(in the rows, 128 means zero)
Each run below is a few steps of one of 7 hidden systems, one row a step.
path 1, E:
[[ 63 113 100 121 143  95 138 159 159 100 120  84 129 135  97 112 124 114
   93 167 158 145  86 189  90 134]
 [ 65 107 114  62 125 140 128  81 109 136 109 129 168  83 138 159  61 157
  118  98 109 131 127 116 123 124]
 [136 127  65  88 125 163 136 130  85 158 147 138  85 159 138 120 151 154
   99 154 127 144 138 115 139 207]
 [ 86 127 117 149 152 112  86 125 166 180 137 110 114  96 140  83 126 113
   78 115 137 132 107 206 155 138]
 [120  85 163 140 146 141 120  63  79 191 112 155 128  70 102 156 111 122
  155 110 110 155 128  93 149 151]
 [198 160 101 146  91 110 111  93 114 135 161 107  57 134 100 117 142 105
  118 165  95 115 142 128 137 172]
 [170 140 175 143 144 142  87 105 193 156 171 147 151 105 137 136 151 114
  101  90 122  86 120 173 157  95]
 [159 113 192 152 122 145 145 119 135 141 108 170 130 112  95 158 148 104
  171 180 167 159 141  72 152 115]]
path 2, V, 8 rows:
[[142 154 148 187 110  81  91 131 170 156 122  98  79 104 121  74 130  87
  145 144 126 126 155 142 162  93]
 [190 140 201 160 136 145 121 108 157 108 145 172 174 117 136 168 140 118
  138  91 121  92 124 128 142  86]
 [175 124 129 124 124 123 141 190 152 117 157 107 106 187 103 109 183 114
  175 165 140 112 150  99 104  98]
 [ 90 162 146 134 114 100 120 164 198  88 101 111 163 119 165 102  93 126
  125 118 145 114 135 151 136  50]
 [157 146 134 131 132 158 171 164  94  58 117 172 169 179 160 160 144 159
  129 106 135 117 118 108 108 134]
 [ 84 119  72 116 134  94 139 185 118  97 126  69 111 171 122  85 130 128
  132 128 115 123 115 160  74 125]
 [ 55 114 133 102 137 130 142 113 107 104  84 138 187  94 153 150  63 157
  127  81 119 136 114 124 117 107]
 [135 120  76 111 127 152 149 132  39 138 122 140  98 156 150 124 135 162
  141 112 104 142 143  87 120 193]]
path 3, R (8 x 26):
[[103 100 144 185 172 129 157 151  86 126  98 158 129 137 115 131 157 118
  114 140 163 175  83 155 114 177]
 [ 75 107 101  79 105  90 133 103 143 104 122  69 126 107  75 140  81 114
  126 172 125 135 110 138  85 116]
 [155 122 108  64 123 169 119  80  97 149 163 146 146 121 149 163 115 168
  122  79  81  99 141 103 136 150]
 [143 101 117 154 164 143 109 163 118 208 155 135  81 153 126  87 199 119
  137 129 137 140 138 134 147 158]
 [ 55 135 138 146 124  94 103 112 169 149  88 109 128  67 135  98  79 109
  105 143 152 155 128 159 159 103]
 [175 146 158 157 100 120 139  50  80  98 112 156 129  89 106 178  92 116
  136 127 101 130 121 103 134 157]
 [201 128 133 119 130 124 106 131 169 136 201  98 107 157  87 130 182 104
  136 138 108  82 127 147 107 112]
 [101 124 162 101 141 157 112 156 194 164 122 156 170 114 168 118 130 142
  141 115 161 124 157 108 169  58]]
path 4, D, 8 rows:
[[143 140 125  93 104 150 114  54 139 156 144 152 111  84 107 164 108 126
   82 181 139 144 131 125 166 178]
 [143 144 148 153 128 141 119  87 153 150 127 165 112  93 110 151 135 111
   69 180 168 155 105 163 171 179]
 [112 130 165 132 122 124 137  98 174 119 109 146 135  88  88 158 114  99
  100 208 186 164 107 137 148 131]
 [163 151 156 101  91 134 135  71 171  98 136 145 140  97  90 185 109 114
  102 196 153 128 125 117 141 129]
 [179 156 142 108 117 162 132 105 174 112 161 166 132 132 111 171 152 122
   73 185 166 122 111 149 149 158]
 [117 151 128 106 118 153 147 142 170 101 119 165 141 133 128 147 130 134
   76 205 196 154 115 141 151 152]
 [127 160 128 113  94 133 163 105 128  58  97 156 142 120 121 172  94 133
   92 192 162 152 110 119 130 160]
 [146 141 123 102 123 140 152  89 126  74 143 149 148 129  97 185 123 128
   70 163 144 128  84 158 106 176]]
path 5, W (8 x 26):
[[133  98 122  91 149 144 112 106 171 168 176 121 113 121  73 147 165 109
   87 184 152 134 101 166 124 160]
 [ 90 134 149  99 120 141 106  89 185 163 117 149 143  69 126 145  94 124
   87 168 167 151 129 140 178 121]
 [179 139 157 149 138 170 127  94 132 153 140 193 122 113 127 163 160 125
   84 154 160 144 115 136 174 185]
 [151 147 143 140 123 113 111 109 195 119 161 115 115 113  85 138 143  90
   75 188 160 123  95 193 133 137]
 [130 129 190 112 132 152 128 100 192 121 125 168 179  88 115 177 117 119
  109 157 172 134 116 130 156  89]
 [186 158 132 106 110 168 147 125 154 108 150 172 122 150 119 165 161 129
   91 196 171 134 130 116 151 163]
 [118 167 127 123 127 128 122 144 201  89 139 134 146 132 141 126 129 123
   51 160 170 119  98 200 140 126]
 [109 106 166 115 160 159 158 131 145 105 117 176 188 123 112 181 139 131
  103 155 181 152  86 141 120 132]]
path 6, D, 8 rows:
[[139 166 124 131 106 117 107 183 195 136 135 108 109 147 160  74 139 121
  142 139 143 107 173 125 159  68]
 [166 171 163 184 112 120 150 171 128  77  98 158 139 159 171 114 130 128
  166 106 134 113 155  97 142  84]
 [156 136 122 148 128  99 153 186 129  57 139  94 133 188 114 117 155 118
  157 128 122 101 116 136  67  98]
 [108 129 106  72 136 142 138 172 142  90 143 112 177 168 167 130 120 165
  133  80 111  89 130 136  95  84]
 [132 121  87 107 140 161 153 168  57 127 125 145 130 181 170 122 143 174
  150  88 108 125 148  87 114 157]
 [ 83 128  65 145 136 101 130 157  71 119 111  94 102 152 154  84 115 146
  112  91  96 132 114 161 100 166]
 [ 67  85 135 142 163 117 127 117  75 140 100 122 162 101 137 127  96 141
  149  49  94 136 105 138 101 121]
 [118  69 117 107 145 120 114  99  80 189 146  94 105 113  87 126 133 125
  176  97  79 128 134 103 104 138]]
path 7, J:
[[130 177 126 171  96 104 139 114  83  69  83 139 135 115 181 123  72 142
  130  80  95 115 140 118 140 121]
 [166  94 136 139 158 133 148 140  78 109 156 125 145 171 104 153 167 129
  167  76  88 101 105 122  70 132]
 [ 72  95 107  64 127 114 128 162 161 134 127  73 144 134 111 111 107 136
  168 136 128 124 148 106  98  65]
 [100 138 119 132 129 154 129 148  95 159  89 165 134 122 204 100 106 165
  143  82 129 140 169  86 177 125]
 [140 124  99 195 152 103 128 164  71 130 131 110  84 165 131  84 167 117
  138  93 101 126 113 157 104 171]
 [ 75  87 151 137 138  81 123 101 122 131 107  81 145  85  85 132  87 104
  163 108 104 132 109 137  92  90]
 [151 108 155 113 119 155 126 110 104 184 122 153 122 112 130 139 133 137
  193 119 117 135 177  42 162 107]
 [157 150 111 159 132 114  91 177 159 160 158 102  88 158 151  63 165 117
  137 106 113  96 158 150 147 103]]
path 8, R:
[[126 111 106 111 142 133 152 182  81 104 127 115 144 181 149 120 142 155
  178  78  97 107 138  97  84 109]
 [ 70 114  86 135 153 116 135 194  97 127 109 100 126 160 172  76 128 151
  143  72 110 127 131 143 106 117]
 [ 61 101 111 161 155 104 141 136  61 117  81 115 140 118 147 111  95 139
  141  70 100 147 105 141 100 142]
 [109  94 107 138 137  90 128 105  63 126 127  78 114 121  97 124 106 121
  163  82  67 117 111 134  76 140]
 [117  94 115 114 147 117  97 115 108 173 157  91 130 117 126 112 125 133
  163  45  62  94 138 132 110 103]
 [121 106 144 173 145 115 105 135  96 190 115 122 110 112 149  87 131 127
  186  63  92 125 157 106 148 106]
 [127 147 146 211 120  72 105 124 113 132  97 101  99 100 138  80 104  99
  158  87  92 121 137 144 138 102]
 [154 136 183 188 126  90 118 105 122  95 120 118 149 104 118 137 108 101
  164  70  86  95 115 140 109  79]]
path 9, E (8 x 26):
[[120 181 102 163  77  95 128 130 106 107  76 116  85 116 168  85  77 129
  137 142 118 141 169 100 162 130]
 [160 123 133 173 169 142 127 142  84 118 149 149 146 156 156 130 162 139
  120  41  93  98  99 166 106 152]
 [114  69 141 112 150 110 124 146 156 161 153  86 119 133  58 121 164  98
  175 162 138 135 120 120  92  95]
 [120 169 118 100  71 112 115 105 147 119 108 114 125 100 162 114  64 141
  150 123 104 109 180  84 159  82]
 [176 141 124 155 152 168 141 169  88 128 137 181 129 180 180 123 177 156
  125  87 126 116 135 119 142 162]
 [ 94 101 145 178 158  85 126 174 159 131 118  91 116 135  88  93 156  86
  145 149 153 144  99 169 101 102]
 [108 123 145 105 100 108 130  83 107 107 102 108 157  87 126 151  60 135
  174  92  85 114 144  86 116  83]
 [185 143  83  93 117 164 143 158  98 121 163 139 105 194 151 126 170 157
  136 126 110 103 152  98 119 160]]
path 10, W:
[[180 144 132 140 116 130 102  44 103 145 162 138 108  91 108 157 118 118
   94 108  83 104 112 154 141 178]
 [149  97 158 112 151 134  87 116 194 193 186 111 124 111  88 124 170 101
  134 130 128 103 127 153 136  94]
 [117 136 162 134 109 134 124 131 172 161  97 153 116  95 131 118 120 113
  147 186 178 159 167  84 186  98]
 [190 192 151 199 104 129 131 115 118  95 112 175 106 127 161 133 131 119
   97 141 140 127 127 140 169 163]
 [168 135 167 166 145 108 128 141 172  79 156 118 147 147  90 145 160  92
  115 130 137  97  83 184  92 101]
 [116 122 158  76 112 136 151 137 180  85 118 130 175 129 105 169 109 130
  154 172 162 129 135  87 111  65]
 [150 175  96  85 101 170 150 152 129  91 126 168 136 165 185 138 124 169
   96 144 146 122 153 102 154 149]
 [101 132  96 141 162 130 137 179 134 101 134 128 141 168 153 108 155 142
   71 115 149 127  83 206 105 157]]
path 11, Z (8 x 26):
[[144 180 115 141  84 109 146  89 122  52 112 131 120 119 121 155  85 122
   76 168 129 127 102 155 121 167]
 [152 114 135  79 137 144 128  82 153 104 180 129 166 123  87 190 134 126
   88 133 120 100  83 167  92 140]
 [ 99 107 123  38 138 169 131 140 191 151 149 136 159 132 116 149 140 147
  111 178 174 135 135 118 140 106]
 [112 176  83  93 103 156 138 149 137 111 108 157 120 144 189 113 109 165
   78 159 159 142 152 122 169 160]
 [140 145 103 146 138 142 142 101  83 106 129 155 116 131 134 149 134 137
   64 133 130 142  85 174 129 217]
 [ 95  91 122  83 141 128 123  66 127 153 142 113 135  85  70 169 109 120
   97 156 130 147  87 155 111 163]
 [127 130 113  44 104 162 101  83 170 181 159 132 128  94 130 143 106 147
  115 150 126 115 163 103 167 120]
 [158 168 107 130 127 162 106 141 158 167 152 162  94 139 167 103 158 137
   76 149 153 127 147 149 190 168]]
path 12, Z (8 x 26):
[[161 166 158 190  96 119 161 131  92  76  75 168 121 129 150 140 111 124
  157 145 140 148 147  79 147 131]
 [154 135 106 151 119  84 134 127 115  69 155  74 110 157  90 126 133 104
  129 125  91  96  95 172  66 135]
 [ 99  80 167  91 169 147 127 137 156 134 143 132 202 120 120 158 131 138
  152  80 126 108 109 132  99  68]
 [127 127 117  94 109 152 155 179 126 129 109 140 115 160 140 118 139 145
  180 172 154 147 179  50 140 106]
 [114 165  68 152 122 110 133 169  89  92 114 112 105 166 181  82 121 151
  103  89 100 116 128 162 115 156]
 [119  79 159 165 176 140 146 106  60 134 114 154 159 116 108 167 141 129
  142  81 115 145  82 138 101 160]
 [ 98  83 113  78 113 109 126 111 120 165 129  79 104 109  74 127 112 116
  179 162 111 143 149  80 106 108]
 [140 151 102 106 122 144  92 139 136 168 151 126 122 133 190  90 123 157
  135  64  89  86 173 121 162 103]]
path 13, J:
[[171 160 170 172  97  91  96  76 178 130 141 113 105  85 100 127 113  82
  126 145 116 108 132 147 153  99]
 [194 140 204 157 132 147 124 117 181 122 146 170 157 118 113 166 159 104
  137 137 152 111 128 120 150  89]
 [170 173 144 130  99 123 142 169 194  70 133 130 129 163 128 125 146 111
  126 185 169 114 139 126 133  92]
 [139 184 142 131 104 128 148 139 155  36 108 152 174 139 171 153  92 142
   99 119 141 102 119 144 129 102]
 [153 138 119 109 131 151 176 154  96  48 131 152 162 184 132 170 143 154
  126 127 134 115 106 119  82 146]
 [ 88 128  72  45 114 129 150 145 129  79 136  93 153 159 131 138  98 161
  116 132 116 111 125 128  81 118]
 [ 73 108  87  68 148 169 141 137  87 142 117 153 163 136 176 139 108 184
  107  89 124 136 129 117 126 156]
 [ 90 101  60 110 147 136 133 148  66 159 130 110  90 154 131  99 141 147
  113 125 119 153 118 138 110 198]]
path 14, V, 8 rows:
[[116 121 124  92 117 159 180 140  86  81  92 162 159 149 134 169 114 159
  147 155 147 153 135  66 113 137]
 [100 161  47 117 106 103 118 145 109 115 129  84  83 146 156  74 101 143
   94 127 101 118 135 160 120 161]
 [ 78  87 139 111 175 151 127 101 113 145 127 153 183  96 136 162 112 147
   96  75 125 136  84 169 118 145]
 [123  99 105 121 121 130 153 116  61 153 108 129  87 134  94 133 135 126
  161 177 131 172 139  74 122 182]
 [114 154 111 138 105  96  80  73 138 164 129  98  97  75 140  97  82 118
  101 104  89 114 135 160 163 134]
 [169  93 174 119 165 183 122  93 114 179 160 184 153 112 117 178 167 135
  128 100 129 123 115 120 146 154]
 [140 120 128 153 120 105 116 147 146 171 129 102  61 130  87  90 160  89
  157 195 152 151 150 113 143 129]
 [152 172 182 161 107 111 102  86 181 109 122 146 153  77 142 138  93 108
  109 112 126 102 131 150 165  84]]

Which system made each of these runs?
path 15 (2 x 26):
[[ 99  75 131  80 156 121 136 165 152 123 150  86 159 151  85 135 147 122
  170 125 125 113 117 124  68  73]
 [ 81 138  92  68  95 142 146 136 111 127  90 131 129 124 163 120  79 165
  148 145 136 147 175  62 150 116]]
	W
path 16, 2 rows:
[[182 150 129 154 111 155 135 115  70 154 116 171  92 134 163 128 141 144
  152 113 111 133 171  67 170 163]
 [121 145 109 199 137  77 119 158 137 113 127  91  86 139 117  78 147  91
  103 137 129 128  98 200 111 147]]
	D
path 17, 2 rows:
[[157 137 106 123  91 115 121 127  95 152 129 103  79 138 135  98 121 130
  189 122  87 114 186  61 137 118]
 [139 163 126 183 145 114  94 147 146 140 138 126 119 131 181  82 134 127
   99  63 107  96 125 188 152 119]]
	R
path 18:
[[138 140 131 113 118 130 139 142 190 104 137 128 115 139  92 139 151 105
   94 222 190 144 111 150 130 133]
 [128 175 141  95  91 145 144 110 171  70 110 160 164 114 146 168  87 140
   92 172 165 127 129 121 151 114]]
	D
path 19 (2 x 26):
[[101 137 109 109 127 151 131 198 145 151 106 143 123 158 189  82 136 155
  153 122 154 135 176  91 159  96]
 [106 158 106 200 136  98 133 167  83  99  88 123 109 145 179  81 118 133
  116  82 117 132 119 161 129 153]]
	J
path 20:
[[129 137 144 114 103 119 136 110 182 113 126 127 115 108  78 150 126  99
  105 229 182 153 117 129 137 135]
 [129 186 107  84  91 127 117 100 185  82 144 121 149 115 153 138  81 141
   69 141 126  95 130 162 142 111]]
	Z
path 21 (2 x 26):
[[ 61 109 145 117 157 109 124 143 189 113 123 111 177 107 117 130 114 117
   98 124 157 129  85 192 108  90]
 [147 144 152  90  91 157 158 109 125  94 101 170 159 120 138 176  97 149
  151 159 147 137 159  55 147 109]]
	Z
path 22:
[[135 156 126 126  68 104 138  75 123 106  97 123  95  91  99 146  79 109
  129 201 134 152 144  91 146 145]
 [204 154 140 113 118 155 101  78 142 142 185 150 131 121 138 159 136 136
  101  89  88  76 131 145 150 139]]
	J
path 23:
[[164 147 102 146 105 116 171 151  84  63 120 121  92 178 106 136 144 123
  138 177 133 139 122 110  92 168]
 [ 81 140  98  89 117  95 103 112 168 104 142  71 146 107 124 116  80 129
   99 106  99  95 111 182 100  96]]
	V
path 24:
[[ 92 104 136 165 157 107 142  95  79 101 107 127 148 102 107 156 105 119
  103 101 115 146  65 178  94 166]
 [129  78 119  77 132 116 126  95 106 143 159  81 125 123  61 155 128 120
  169 131  89 116 123 106  77 121]]
	R
path 25:
[[ 80 120 138 132 149  98 118 155 201 109 134  94 152 121 103 117 128 102
   97 144 159 125  91 201 104  90]
 [120 140 158 130 103 148 160 101 108 103  73 179 148  99 137 170  90 138
  138 167 161 167 139  70 156 137]]
	J
path 26, 2 rows:
[[108 104 122  96 117  89 136 144 163 104 142  65 120 140  63 126 125 101
  159 180 134 124 121 127  77  89]
 [109 148 144  95 107 154 119 100 143 142 104 161 164  93 181 141  77 157
  135 100 127 121 169  85 179  92]]
	J
path 27 (2 x 26):
[[174 161 170 207 119 118 121 149 159 138 114 154  95 129 136 100 161  95
  132 162 164 141 146 127 175 118]
 [138 154 166 165 107  89 137 157 189  66 108 109 138 133 106 123 121  93
  143 172 160 124 122 136 115  65]]
	D
path 28, 2 rows:
[[ 95  94 149 111 135  85 108 121 177 135 144  66 141 102  73 121 110  98
  157 130 114 111 116 150  91  63]
 [142 145 150  86  98 164 144 119 131 118 109 169 160 117 161 158  99 155
  157 133 136 126 175  51 163  92]]
	V
path 29, 2 rows:
[[126 127 203 198 151 109 126 107 146 107 103 155 170  86 122 150 118  99
  127  99 142 131  94 160 134  99]
 [148  87 151  89 127 129 135 128 156 136 156 104 128 138  53 156 157 104
  177 181 140 128 132  89  97  95]]
	D
path 30 (2 x 26):
[[116 134  73 114 148 155 110 133 110 174 153 136  95 141 156  97 150 150
   70 119 129 134 121 170 151 200]
 [ 66  87 139 159 169 104 111 111 131 167 116 112 128  85  96 118 125 102
  103 128 143 161  82 184 121 147]]
	W
path 31 (2 x 26):
[[126 108 142  85 127 132 115 161 172 152 146 106 145 140 129 112 137 135
  189 108 118 100 170  87 125  45]
 [142 157 128 168 129 139 138 205 124 119 105 151 119 175 190  82 155 142
  151 107 145 125 163 105 152 105]]
	Z
path 32:
[[131  91 166  85 133 146 136 119 127 139 135 133 173 121 117 164 119 140
  194  97 107 111 151  67 113  67]
 [133 137 102 106 125 146 124 198 141 155 135 124 110 175 173  80 158 151
  157 119 136 115 179  92 147  99]]
	J
path 33, 2 rows:
[[119 146  77 103 114  99 105 173 161 123 156  68 105 161 146  74 126 131
  129 113  99  89 147 154 112  95]
 [127 132 151 158 151 152 135 163  99 127 103 170 167 140 196 116 130 158
  155  48 115 117 147 108 146 100]]
	D
path 34 (2 x 26):
[[ 64 107 144 120 142 134 169 146  96  89  68 153 182 119 141 154  91 149
  144 122 155 161 115 101 110 113]
 [152 143  73 102  94 131 145 126  58 115 128 115  86 164 141 122 119 153
  152 127  86 120 161  78 117 168]]
	J
path 35, 2 rows:
[[150 134  96  95 105 152 165 112  77 102 125 149 104 151 109 163 132 142
  121 184 138 154 129  86 117 196]
 [119 127  75  70 140 147 111 135 167 144 181 107 117 149 124 120 148 138
   62 147 136 112 106 189 119 163]]
	R
path 36:
[[125 151  57  83 119 136 114 168 157 135 165  99  96 169 153  88 146 147
   84 146 129 108 138 163 130 149]
 [ 61  99 148 133 174 146 108 141 148 191 106 150 161  92 162 108 119 140
  117  88 149 151 123 149 164 111]]
	E
